Rotation paths and how fast each direction turns (degrees per step)
Each turn is a multiple of 5 degrees from 10 to 175, or 0.
Each row of a path follows its step; steps can be skipped.

step 1: [  4   9   3 -36  -5 -22 -35  40 -39   5  24 -22 -21 -11   7 -20 -16 -64
  20  -5  -8  -6 -14  -2  20 -18 -58  -6  25 -41   5]
step 2: [ 16 -19  28  -1   0  24   5  32 -25  20 -12 -31  43  25  17 -16  26 -19
 -29  66 -10  19  12  -3 -34  24  31  17 -14  37 -16]
step 3: [ 15  31  10 -53 -45 -14   6  -7   9 -31  17   3  -2  -4  18  -8  22  25
 -45 -30  -3 -35 -20  33 -37 -19  11 -44  23 -26  -9]
step 4: [-34 -11 -15  49  -1  30 -28 -55 -42  22 -27  -4  -1 -27  12  -4  -9  12
 -15  -4 -44  11  44 -16   7  10  21 -21  19   5 -35]
step 5: [ -7   5 -10 -22  36 -23 -12 -29  13 -31  19 -26  43  -7 -31  18 -29   3
  67  16  29  -4  -6  39 -37 -12   1 -25  -5 -25  -1]
step 6: [-30 -14  51  18   4   8  40   7 -20   2 -61   0  23  39 -53   2   4  11
  -4 -32  12 -12  -8 -30  32 -13   2  14  11   8 -17]
step 7: [ 13  24  -9   3  33  26   9  25  44 -38   4  36 -53 -10  33  14 -18 -43
  14   6  39  -7 -12   4 -18 -27  11   8  28  -3 -43]
step 8: [-33  -7 -37  18 -27 -59 -22  -6  22  11 -25  -2   6  19 -16 -29 -35 -37
 -37   7 -36   9 -26  -2  11  14  10  42  -6  37   8]
step 9: [ 70  27  43  20 -19 -20 -17 -22  14   1  17  31  -2 -14   2  15  47  11
  37  25 -20   0 -14  49  17   0   4  30 -10 -11 -13]
step 10: [-42 -56   2 -33   4   6 -20  -9  27 -18 -21 -26 -22 -26   5 -35  46  17
 -11 -19 -25  13  17 -24  22 -33  12  24 -31 -24  31]
step 11: [ 17   9   4  10  -5  -4  15 -29  19  19  11  42 -12   4  -7  13  -4   3
 -13  48  37  56  33 -12 -22 -22 -37 -58 -30  -2   0]
Speeds:
[ 14 -18   3  -5  -5   0  18  14  -6 -12   2  -4   7 -13 -16   1  11  14
   2  12  -2 -11  -5  -4   4 -12  12   7   2   3  -4]  100
[-13  14 -11 -18 -16  -9   8  -4  10  -1   4 -11  -2  15 -11   2   5   6
   6   6   1   4  -8  -5   6   1   0 -13 -12  15  -9]  135
[  3 -22  -4   3   1   1 -12   4  26   9   3 -11  15  -7  -3  -6 -10  -8
  -6   8  13  -3   2   3  -8   0   2 -11  -3  14   5]  125
[ -6   5  23 -14  18  10  -9  10  10  14  -6 -12   3  11  -7   0  13   6
   1   9   3  -2  -4   0   2   1  -2   7  -6 -17   0]  90
[ -2 -17  -9  -8  -2  -4  -8 -10  -6   4   6   4   9  19 -14 -10  -1  -5
 -17 -11  -6  -2  -2 -16  14  -7  -6   4  12  -9   3]  160

step 0: [-40 -11 -13 -19  52   7 -33 -14  18  13 -48 -33  -9  19 -17 -10 -12 -29
   4 -28 -43  -7  19   5   5  10   4 -17 -13 -49 -16]
step 1: [-36 -19  16   6 -28 -25 -15   3 -23  10 -69   2   8  26 -25  -7   7  18
  -4   9 -46 -25 -19 -18  26  16  47   1  17  20   5]
step 2: [-21 -20 -18 -47 -38   7  25 -13 -13   1 -19   6  49  20  11 -11 -14   3
  10   9  20 -10  35  12 -22  44  57   3 -17 -15  26]
step 3: [ -5 -17   8 -16 -14  14  15  -2  -5  16  27 -34  57  65  33 -29 -27 -13
  21  13 -16   1 -16  17  17 -13 -16 -43  -9  26   0]
step 4: [ 14 -30 -15   4 -25 -36   8  27 -11 -14   9 -56  -9   2 -14 -21 -23 -29
  44  51 -36  13  11 -11 -15  21 -33  20 -18   1   8]
step 5: [ 44 -28 -16  32 -16   4 -46 -20  16  20  -3 -26  -4  17  32   4  -8   0
  40 -36 -28 -28  31 -19 -28  10  -5  33   1  25  15]
step 6: [  9  -4 -58  11 -18  13 -18   4  40  22   2   6  17  57 -24  25  -8  -4
 -19  14 -16  19   1 -59 -22 -17   0  10  24 -32   9]
step 7: [-20 -28 -22  38 -27  40 -31  29   4   6 -19 -13   9  -9  16  -6   9  21
 -16  55  22   6  18  -5 -23  21  -3 -39  53  13 -29]
step 8: [-57 -15  -8  28  15   2 -21  45  17  -4  -3 -15  34  -1  29  -6 -26 -22
 -28 -33  -1   5  25  -1 -24  27  -5  -6 -34 -34 -39]
step 10: [-22 -22 -12  12 -47 -11  23  15  -9  10 -50 -23 -30  19  19  -2  10   3
  -4  19  27 -10   9  -4  -4 -19  53  35 -53 -10  22]
step 11: [  9  13 -11  -6  10  40  -1   2  29  23 -16  16   1  60  22 -30 -31  12
   7  27  -1 -25  41  47  -4 -16  20 -23 -42  10  22]
Speeds:
[ -4   2  -9   7   0   3  -2   8  -1   3  -4  10 -18  -6   4  -4 -11  21
 -15  -3   7   7  10  11  19 -15  -5   5 -13  -6  -2]  25
[ -4  20  -2  -1  -5 -10  -4  -2  -7  10  -6  -6 -21   8   5  16   9  14
   6  -8 -10  -9   5 -15  -5   2   8  -2   1  -6  17]  80
[ -1  -9   6   0 -11 -16  -7 -17  12  -2   3  11  15  -7  -1  13   7   0
 -13  -5  -1   7  14 -11  13   5   0   8  -9  10  13]  95
[  7   1   7 -10   6  -9 -10   6 -11   7  -3   3   5   0 -19   5 -17   7
  -1  13  -1   8  -7 -21  -3 -15   1 -12  -8  10  -8]  130
[-21  -1  17  -3   5   1 -15  -1  -2 -16  -6   1   0  12  -2  -8   4   7
   5   1  18   5 -11  -3  10  14  14  -3 -10 -11   1]  45
[ -5   2  -5   0  11   0  -5   3  16 -11 -14  -7  -3  -7  10  25   8   0
 -19   1   0   1  -5  -2  -9   0   5  -3   3   2 -24]  40

step 0: [ 15 -33  -6  36  26  45 -24  -1 -52  -5  23  29  20 -30   8 -25   6  15
  12  19  13 -24 -11  29 -27  15 -44   6 -14  24  -9]
step 1: [ 34  -2  12 -34 -26  12 -42  25 -29  -8  57  26  -7   8  11  48  10 -13
  17   0 -23  25   1 -20  43  -4  24 -10   5  29  -3]
step 2: [ 30 -29  -7  22  -3 -18 -24  -7 -10  33  10   7  43 -39 -49  14  -6  17
   3  14  22 -39  20  -2 -39  25  44 -23  -1  23   2]
step 3: [-18   1  34 -39 -35  11  10   1 -19   3  18 -40  -1 -51  14  10 -36   4
  38  27  15  35 -19  -3  20 -10  10  -7 -25  46 -26]
step 4: [ 37 -16 -10  20   4  25 -32 -17   6  -4 -19  29 -25 -27 -31  18   8  20
 -25   1   5  13  -3 -18 -46   2 -27  -6   0  37 -66]
step 5: [ 40  -1  34 -20 -27  51  19   2 -16  11  39   3 -21 -45 -25  -5 -19  13
   2  -3 -25  17 -46 -11  27  13  26   2  29 -24  18]
step 6: [ -9  -9 -41  17 -18  40 -18 -31 -22   3  14  12  36 -25 -23   4   6 -22
 -10 -38  12  -5  19 -25 -20   4  39  12 -49  -9 -38]
step 7: [ -3  18  33 -32  31  19  18  -8  -5  19  55   2 -29 -32  18   7  -5   1
  24  58 -27 -21   5 -20 -20  -1  23  19 -19  -2 -27]
step 9: [ 20 -22  50 -22 -26 -12   1   0  31   4  33 -27  -8 -14  -4  59  20  12
  17 -27 -41 -23 -32 -26  -2  16  24  26  -7   0 -11]
step 10: [-43  -5  -9 -14  22  33  -8 -28  11  10 -11 -29  51 -32 -60   6  12  44
 -38   7   2  13   7  -5 -16 -21  29   0  -3   9  -6]
step 11: [-18 -11  32 -31  19  16   2   5 -24  -4  13 -27 -31 -25 -11  -9  18 -12
  37  -2 -23  33 -33   6 -22  39 -31  58 -41  -1 -18]
Speeds:
[  7 -11   0   5  -9  -4  -6   7  -7   5 -13  -8   8  -4  -9   8   6   4
   9 -12  -9  -7   3  -6  12 -11  21  -3   5 -24   4]  95
[  8  -2  -6  -3   6   7   1   8  17 -10   1   5  13 -11   8 -10  16 -10
  -3   9  -4 -22   0 -13  18  -4  -4   8  -6   6   5]  45
[  3   6  23 -14 -15 -10   0  -2  -1   0   3   0  -3  -4   9  -1   1 -18
   4  15 -24   8 -13   6   1   1   0  -2  -5  -9   6]  175
